50 stands for zero in the data rows.
Here are some rows, each followed by its group. Rows of different groups can look alike.
53;51;39;45;46;43;42;43;37;43;44;45;48;46;46;48;50;51;50;56;54;59;56;59;61;55;60;67;63;62;67;70 1
54;72;50;58;53;63;66;56;66;55;58;59;48;46;47;52;47;50;40;36;42;36;42;40;41;39;38;49;41;38;47;58 2
62;62;74;75;74;76;69;75;75;73;53;51;59;51;51;48;48;46;39;41;39;33;37;36;35;42;36;34;37;37;34;37 3
60;60;63;64;59;67;65;65;69;63;54;52;53;51;50;50;47;48;47;40;39;42;39;38;37;36;37;39;38;32;36;42 4
52;50;39;44;45;41;39;40;39;43;45;46;50;47;47;48;52;48;51;57;55;56;57;59;60;54;60;65;65;63;67;67 1
33;45;47;45;40;40;33;40;35;41;44;45;46;46;47;55;58;57;51;74;61;57;59;70;66;69;72;61;69;69;68;65 5
54;69;70;71;72;65;58;64;58;61;49;48;51;47;49;49;48;48;48;45;38;45;36;37;36;45;42;36;38;46;43;37 4
61;57;46;48;47;50;49;49;50;48;55;57;45;47;48;51;49;48;53;40;48;53;50;49;51;42;45;57;50;46;53;56 2
61;57;42;46;45;48;51;46;56;45;51;53;48;45;48;49;47;48;48;44;47;47;51;47;51;42;47;58;56;50;57;62 6
38;39;46;41;42;39;37;41;41;42;48;47;50;52;49;53;55;54;61;63;55;56;54;58;55;61;61;53;57;58;55;54 7
55;42;40;40;41;44;48;45;50;47;56;56;50;50;51;50;49;48;44;40;47;47;49;47;46;37;42;51;43;42;44;52 8
57;61;49;45;46;46;51;44;49;44;48;49;46;45;46;47;46;49;47;43;48;46;50;47;50;39;46;61;49;47;57;67 7
51;40;45;39;46;41;36;43;41;43;47;47;48;49;51;50;52;53;63;59;66;67;66;66;65;59;62;58;62;61;55;49 9
30;49;47;46;47;41;39;42;42;42;44;45;46;50;47;54;58;60;50;76;56;58;56;66;64;71;72;56;63;69;66;62 5
59;63;52;50;44;54;57;49;55;49;56;57;47;47;48;54;49;49;42;39;48;44;49;43;46;39;42;54;48;42;51;55 2
47;55;49;49;50;45;46;44;44;46;47;47;46;46;46;48;48;46;44;48;48;51;48;49;52;54;55;59;55;60;64;65 1
60;65;70;78;73;73;71;73;64;70;51;50;54;53;51;47;49;45;43;42;37;40;36;36;34;45;38;32;34;40;36;34 3
38;66;70;67;59;56;57;58;51;54;46;47;49;45;47;49;50;45;41;53;40;39;39;41;40;62;53;39;45;58;54;49 4
53;47;39;43;47;41;44;41;41;42;44;46;47;47;47;47;52;52;52;54;58;54;58;60;62;53;59;67;62;61;66;65 1
51;44;47;48;48;56;60;55;63;57;55;51;54;56;54;52;47;47;52;42;45;42;44;42;42;44;41;41;43;39;38;38 8
46;36;38;36;36;34;31;37;33;36;44;45;48;51;49;49;52;55;57;60;71;79;73;72;76;58;67;76;67;67;70;69 5
53;36;44;40;46;40;41;41;44;44;47;48;52;52;53;49;49;52;58;55;58;66;60;62;59;53;58;54;53;56;49;47 2
48;39;45;42;40;42;43;42;46;42;47;48;49;55;53;48;51;57;70;56;65;66;63;64;62;58;61;51;55;57;52;42 9
55;71;52;57;50;61;60;55;62;55;58;58;45;46;46;49;47;43;42;37;44;43;43;40;41;40;39;50;45;39;48;56 2
51;40;42;43;43;50;49;50;45;50;54;53;51;53;53;52;46;49;60;44;50;55;50;48;47;41;43;48;43;42;42;42 10
31;39;40;43;43;38;41;42;34;44;47;46;48;50;50;56;56;57;49;67;53;56;51;55;54;65;58;49;58;58;52;51 7
52;68;40;52;43;56;58;50;59;49;53;54;46;49;46;48;46;46;43;40;44;53;46;43;45;40;42;55;52;42;52;67 6
36;43;40;42;44;36;36;40;31;40;43;45;48;47;47;52;58;57;57;73;64;61;63;71;70;68;71;66;69;69;70;69 5
51;35;38;38;37;42;43;44;43;45;55;56;53;52;52;50;47;50;54;40;56;60;56;49;53;39;45;54;49;46;46;44 3
52;39;46;40;43;39;36;41;42;42;46;48;47;49;51;48;53;50;62;57;66;67;65;67;66;59;63;61;64;63;58;50 9
29;51;53;53;46;47;45;46;42;47;46;45;48;51;48;51;59;56;43;70;48;46;45;53;49;70;61;42;52;62;56;50 5
47;39;47;43;44;41;38;44;45;43;47;49;50;53;53;48;51;55;60;54;58;53;59;59;59;54;57;49;50;55;48;43 9
53;44;45;46;45;51;52;50;56;52;53;53;53;52;51;51;49;45;46;40;48;53;49;47;46;39;42;50;46;40;43;46 4
63;59;72;70;72;77;74;75;73;74;55;54;56;57;53;49;47;46;45;40;40;41;38;35;35;36;35;35;39;34;33;37 3
50;56;54;50;47;48;45;45;47;48;47;47;46;46;46;46;48;47;41;47;46;41;47;47;48;50;52;55;54;56;62;62 1
43;58;66;67;74;61;56;63;56;58;47;47;54;47;50;52;52;51;48;53;42;41;40;42;39;53;48;35;37;48;41;35 8
53;46;47;43;46;40;41;42;36;42;44;45;47;49;48;50;52;53;49;55;58;57;59;58;61;53;60;68;61;62;65;67 1
52;41;34;43;42;48;54;48;52;49;56;55;51;51;53;54;48;49;48;41;47;51;46;46;45;42;41;47;43;40;42;42 8
48;36;33;36;36;33;30;34;31;37;45;45;44;49;50;48;54;57;71;58;72;69;73;71;76;57;67;76;73;67;70;67 5
54;54;54;56;58;58;66;58;58;58;55;55;51;51;51;52;48;50;44;40;41;45;43;40;40;40;37;45;45;38;39;44 4
42;58;74;66;69;59;59;62;56;59;47;47;52;52;51;48;52;50;44;53;43;40;39;42;40;57;46;34;38;48;41;36 8
51;57;56;52;46;46;50;48;51;47;48;47;46;47;47;48;48;48;40;46;46;38;47;48;47;52;50;52;54;57;59;62 1
34;59;65;67;66;56;53;60;50;56;46;46;52;52;49;49;53;51;49;56;41;41;39;42;40;61;49;36;40;52;45;38 8
59;62;49;46;43;46;50;44;44;44;49;50;44;48;46;45;46;48;47;43;45;41;48;45;46;42;43;59;45;44;54;63 7
54;51;61;56;54;61;61;60;63;58;53;50;54;54;53;52;49;47;45;44;41;43;41;43;38;41;38;39;39;36;36;39 10
30;31;31;38;42;35;37;41;39;43;47;47;51;56;56;55;54;59;67;69;67;65;64;68;61;65;62;51;53;55;44;43 2
50;53;44;46;45;44;45;44;39;43;46;46;48;47;46;45;51;49;48;53;50;61;54;55;56;55;59;66;61;61;68;70 1
58;57;47;43;39;44;40;41;46;43;48;50;46;45;47;43;46;47;49;45;50;53;53;49;54;43;51;65;57;51;62;66 7
40;41;36;39;38;34;30;36;35;37;43;44;46;49;48;51;57;53;58;67;68;75;69;73;73;65;70;71;73;69;70;66 5
50;55;49;51;49;45;49;46;48;46;48;49;50;44;46;49;50;47;51;46;46;49;48;46;49;50;53;54;56;57;62;62 1
48;47;47;51;56;60;68;61;63;60;60;57;53;55;52;53;49;48;53;40;45;40;42;40;41;39;37;42;36;35;38;40 3
53;32;30;35;38;38;42;40;46;43;53;55;49;53;53;49;47;45;54;41;60;61;61;53;59;40;50;55;49;48;48;42 3
52;28;38;32;33;36;37;38;37;40;48;51;53;55;54;48;47;48;62;44;69;72;74;64;70;45;59;61;58;59;52;45 3
54;69;55;53;50;57;59;52;50;50;52;55;48;44;47;47;46;45;37;40;44;52;45;41;44;38;42;55;40;41;52;63 6
63;47;46;44;41;47;47;47;50;45;52;53;51;50;49;50;50;49;52;45;55;51;56;53;53;48;50;55;50;51;54;53 2
55;40;41;38;42;41;43;43;44;45;54;55;48;51;50;51;48;45;57;40;51;56;52;46;48;38;42;54;47;43;49;49 8
51;41;34;42;44;46;51;46;48;48;57;56;51;51;52;53;48;47;40;40;49;52;48;44;45;44;43;49;43;42;44;47 8
50;55;48;49;47;46;48;46;43;45;48;48;48;46;46;47;48;47;44;48;47;45;47;48;49;53;53;58;59;59;64;67 1
60;60;60;67;67;65;62;63;58;61;50;48;54;51;51;51;49;50;38;45;39;34;38;39;35;44;39;35;37;38;36;35 10
44;39;46;43;42;42;43;47;44;45;47;48;51;52;53;52;49;57;61;54;61;63;57;57;56;55;56;48;48;53;46;43 9
32;45;50;43;45;39;32;38;30;39;44;44;44;48;48;53;57;56;52;74;62;55;62;72;69;70;71;63;68;69;69;66 5
53;41;45;41;39;45;52;45;45;47;56;56;50;55;51;54;46;47;50;41;48;51;49;44;45;40;41;50;42;41;44;44 8
53;39;42;39;45;38;38;40;35;40;46;48;47;47;50;49;51;53;62;59;64;62;65;68;67;60;65;62;65;63;60;53 9
55;53;49;59;57;62;62;60;66;61;53;50;54;52;52;52;49;50;36;42;41;37;40;40;38;40;36;39;33;35;35;39 10
61;59;50;47;43;52;58;50;52;49;55;57;48;48;48;52;47;48;52;41;48;47;51;46;49;36;45;56;53;46;53;57 2
59;69;67;71;65;63;65;65;60;62;52;49;51;47;49;48;50;45;48;42;39;37;37;37;36;44;39;35;38;43;40;42 4
43;67;71;69;63;59;51;58;56;56;48;47;50;48;47;49;50;52;44;52;37;41;36;42;38;57;49;37;44;54;51;47 4
48;56;50;49;44;46;44;46;47;44;47;48;45;45;47;49;49;42;39;46;45;52;47;48;50;51;53;58;61;58;64;70 1
50;51;44;46;48;42;47;43;42;43;45;46;45;48;47;49;50;48;46;55;53;58;55;56;60;53;58;67;64;62;68;69 1
51;56;69;65;69;63;56;65;58;63;48;46;53;50;51;51;51;54;36;52;42;37;39;38;38;52;43;34;39;43;38;38 8
51;39;37;41;42;39;43;42;37;41;47;48;50;50;52;50;52;53;63;57;65;67;64;64;64;60;63;55;60;59;53;46 9
52;34;35;34;37;33;32;35;33;36;44;46;47;50;50;48;51;53;63;53;66;68;73;68;73;52;64;78;67;65;68;65 5
35;32;38;39;46;39;35;42;39;42;47;46;52;55;55;52;53;59;64;65;66;63;63;67;62;64;59;52;52;55;45;41 2
54;62;71;68;69;61;61;59;54;60;49;47;52;50;50;48;51;50;51;47;39;37;36;36;36;51;42;33;38;43;40;39 10
54;50;48;44;49;42;41;43;39;43;44;46;47;46;47;51;50;51;51;56;55;48;57;57;60;51;60;66;66;61;67;66 1
48;54;48;48;45;46;45;46;46;45;46;47;47;46;47;47;49;48;43;50;48;57;50;50;54;54;58;61;61;61;66;68 1
51;51;46;45;45;41;40;43;40;43;44;46;47;46;47;47;50;51;45;56;53;60;57;58;60;55;59;65;65;61;68;69 1
56;57;56;58;55;64;63;61;67;60;56;52;52;52;51;53;48;49;50;40;43;33;40;37;38;40;37;42;40;36;38;46 4
50;56;49;50;52;47;47;46;43;46;47;48;46;47;46;46;48;44;50;45;44;47;47;46;49;52;52;55;53;58;63;66 1
59;56;57;63;62;65;60;63;62;62;52;50;53;51;51;49;50;49;44;42;40;35;39;39;36;45;37;36;37;36;35;37 10
52;39;47;39;44;39;36;41;37;41;47;48;49;49;51;52;52;51;51;59;64;67;65;67;67;58;65;61;65;64;59;56 9
51;53;45;46;46;45;46;42;47;44;46;46;46;47;47;45;49;48;48;53;54;56;54;54;58;56;60;65;62;61;67;68 1
53;48;45;49;55;55;56;54;61;55;55;53;53;49;52;50;47;49;43;42;47;39;46;46;43;41;40;46;42;38;41;43 4
58;64;52;52;45;55;61;49;57;51;56;59;45;50;48;47;48;45;46;40;47;45;46;43;45;36;41;54;48;42;51;58 2
64;47;42;42;44;44;49;43;46;44;50;50;49;50;50;49;50;49;54;47;49;56;55;53;54;48;52;56;61;55;56;57 6
53;53;52;53;50;59;56;57;62;57;55;54;52;51;51;48;47;51;50;40;44;46;44;38;41;36;38;43;34;37;40;44 4
57;39;26;37;42;39;43;40;42;42;53;55;48;52;50;54;48;45;48;40;49;57;54;48;51;40;43;59;48;44;51;52 8
49;55;53;49;46;46;48;47;46;45;47;48;47;45;46;47;47;41;45;48;46;50;48;47;50;51;54;58;62;59;64;65 1
50;47;49;51;55;60;62;58;64;60;60;57;54;54;53;51;48;53;46;39;44;40;44;38;41;36;37;43;39;34;37;39 3
Which 3 groups are nearest to each row below, nearest first, going by the distance to the group's nearest row?
47;38;41;41;45;42;39;42;39;45;48;47;51;52;54;49;52;56;62;55;65;61;61;60;60;57;59;50;53;57;49;46: 2 9 7
54;72;56;59;53;63;63;55;68;54;58;59;48;47;47;49;47;44;36;37;43;37;41;38;40;38;38;51;43;39;47;53: 2 4 6
Which 4 groups are nearest to each row below, nearest first, going by the distance to the centre of the group?
43;38;43;43;45;42;38;44;43;46;48;48;50;51;53;52;49;52;61;53;60;56;57;55;55;55;54;47;54;54;45;40: 9 7 2 8
54;51;44;44;48;42;45;42;37;44;45;46;47;46;47;50;49;51;50;54;54;59;56;57;58;54;60;67;63;63;67;70: 1 7 5 9
49;34;35;39;41;40;45;42;38;44;48;48;52;52;54;50;51;52;57;57;63;59;61;63;60;58;58;51;52;55;47;48: 9 7 2 5
55;43;42;40;44;39;37;40;45;42;47;48;49;47;49;50;50;51;52;53;53;59;55;57;59;52;58;62;59;59;60;59: 1 7 9 2
48;54;51;48;47;47;44;45;39;45;46;46;46;47;47;48;48;48;51;50;49;52;50;50;54;54;56;62;61;61;66;67: 1 7 6 2
34;65;69;65;58;54;54;56;52;53;46;45;49;49;47;48;48;54;34;57;38;44;39;42;42;63;54;40;49;59;55;51: 4 8 10 2
29;49;51;50;50;42;38;43;34;43;44;45;49;47;48;50;58;59;42;75;53;52;51;62;57;75;70;52;67;67;64;61: 5 1 9 7
50;38;35;41;45;39;41;43;44;43;47;48;48;51;52;50;51;54;58;56;64;62;63;66;62;56;61;52;61;58;51;46: 9 5 7 1
48;47;40;50;49;62;56;58;68;60;60;58;54;53;52;53;47;49;48;40;43;42;44;44;41;38;38;44;38;35;38;43: 3 10 8 4
35;32;33;38;44;40;35;41;36;43;47;48;54;56;55;52;54;52;63;67;69;61;64;66;61;65;62;52;49;54;45;39: 9 5 7 2
48;57;60;66;71;64;59;62;49;61;48;47;55;48;51;50;52;52;43;53;42;42;40;43;39;52;44;35;42;44;39;36: 10 4 3 8
Which 4 groups are nearest to each row below, nearest first, going by the distance to the group's nearest row?
43;40;47;44;44;44;45;47;46;47;49;47;51;53;53;49;50;51;60;54;53;50;52;53;52;57;52;44;52;50;44;38: 9 10 2 7
52;39;54;40;40;41;40;41;46;43;48;48;50;51;51;49;52;55;49;57;58;53;57;60;57;56;58;54;55;57;52;50: 9 2 7 6
58;67;52;53;43;57;59;52;59;50;58;59;46;45;47;49;47;46;45;38;43;46;46;39;44;40;40;53;44;41;50;54: 2 6 4 7
59;63;56;50;49;55;55;51;63;50;56;58;49;49;48;50;47;47;46;40;46;47;49;44;47;38;43;55;43;45;52;56: 2 6 7 4
27;51;55;52;53;44;36;46;44;45;45;45;50;48;47;54;58;55;51;73;51;49;47;56;52;73;65;47;55;65;60;54: 5 7 1 9
49;39;51;42;42;40;43;43;48;44;47;47;49;51;52;51;50;53;56;56;63;63;62;64;62;57;60;51;60;58;50;45: 2 9 7 6
50;40;43;42;43;47;54;50;53;51;54;53;51;52;53;53;47;50;50;44;50;53;51;46;49;41;44;50;44;41;43;44: 4 8 10 3
38;61;63;64;63;54;55;55;49;54;47;46;51;46;48;51;53;48;46;55;41;40;37;42;40;58;49;36;46;54;49;41: 8 4 10 1
62;66;71;70;70;68;67;66;70;65;53;51;54;50;50;50;48;49;34;41;37;40;36;34;35;41;36;35;33;36;36;43: 3 4 10 8
53;29;29;33;36;36;32;38;45;40;50;52;50;52;54;48;48;46;58;44;68;76;71;62;68;39;55;62;60;55;52;45: 3 2 9 5
Which 4 groups are nearest to each row below, nearest first, going by the average distance to the group's rows?
50;54;50;46;47;43;47;44;44;43;46;47;46;47;47;49;48;46;59;52;51;48;52;51;55;58;60;63;60;61;67;68: 1 7 6 9
48;55;43;47;45;47;48;46;43;45;47;48;45;47;46;49;48;51;41;49;46;47;48;48;52;53;55;59;59;60;65;70: 1 7 6 2
52;38;42;40;45;41;39;42;40;43;47;49;48;49;52;50;51;51;60;58;65;71;65;66;65;59;62;56;55;61;54;48: 9 5 1 7
57;69;70;71;69;65;63;66;61;62;50;50;50;50;49;47;48;46;41;44;39;39;36;35;37;48;40;35;37;42;41;41: 10 4 8 3
61;56;45;48;47;51;56;48;51;48;54;55;49;49;49;49;46;46;44;42;50;49;51;46;49;40;45;55;56;47;53;56: 6 2 7 1
50;39;40;40;41;40;37;40;39;43;47;47;47;48;52;52;52;55;63;59;65;64;64;66;65;58;63;57;55;61;55;47: 9 5 1 7
36;61;64;64;60;55;52;53;53;53;46;46;49;45;48;50;53;51;41;56;42;37;38;42;40;62;51;37;47;56;50;46: 4 10 8 6
50;50;62;55;55;61;63;59;56;59;54;51;54;53;52;50;48;47;52;42;43;41;42;42;41;41;37;41;38;35;37;43: 10 4 8 3
55;71;51;60;58;65;61;58;66;56;58;59;48;46;48;48;47;45;40;37;39;40;41;38;39;36;37;49;47;38;46;56: 4 10 6 2
32;54;50;57;57;48;48;49;43;50;46;46;49;52;49;52;57;57;48;65;44;36;41;46;44;67;55;39;48;57;50;40: 8 7 1 4
58;61;55;50;50;53;54;51;53;49;55;57;46;48;47;47;47;44;49;39;45;49;48;43;48;38;42;55;49;44;52;59: 6 2 7 4
Which 3 groups are nearest to each row below, nearest first, going by the distance to the centre of the group?
53;50;49;44;42;41;38;42;39;42;45;46;46;45;47;48;51;51;47;56;53;64;57;57;61;53;59;67;62;63;67;65: 1 7 5
Which 3 groups are nearest to each row below, nearest first, going by the average distance to the group's rows?
53;51;60;58;60;70;68;65;72;66;60;54;53;53;52;54;47;51;51;39;44;45;41;40;38;37;36;39;40;33;35;40: 10 4 3
31;52;53;55;52;47;41;49;41;48;45;46;50;49;48;51;56;58;53;69;46;50;43;50;47;73;60;41;56;60;55;47: 1 7 9
55;44;42;46;47;51;53;51;56;53;54;53;52;50;51;49;48;47;45;41;50;44;50;47;46;38;42;49;48;42;43;43: 8 6 4
59;63;64;66;60;68;66;65;66;64;54;52;54;51;50;51;49;47;44;39;41;33;38;35;36;35;35;38;31;34;36;45: 10 4 3
44;41;44;45;49;45;47;47;48;48;49;48;53;53;52;48;50;49;50;52;52;47;51;53;50;54;51;43;48;50;43;40: 8 7 9
55;41;34;39;43;44;44;44;42;45;56;56;50;53;51;50;47;47;56;41;47;45;49;45;46;38;41;51;43;41;46;45: 8 6 7
60;44;49;40;41;42;47;43;46;44;48;51;48;51;50;49;49;50;51;50;56;53;55;54;55;51;54;57;56;56;56;57: 1 7 9
64;51;42;44;49;47;45;45;44;44;50;53;47;46;48;52;48;50;50;47;51;52;54;51;54;48;50;58;59;53;57;57: 1 6 7
41;32;44;38;42;38;38;41;43;43;47;47;55;54;55;53;51;52;61;60;66;65;62;67;61;63;60;51;51;55;46;40: 9 7 5
54;50;52;44;40;43;42;45;41;43;45;47;47;46;47;46;51;49;48;55;55;59;57;57;60;54;61;67;65;62;67;68: 1 9 7
43;40;44;44;45;42;41;44;45;45;48;48;49;52;53;48;50;50;54;54;57;51;55;56;54;58;54;46;46;51;45;38: 9 7 1
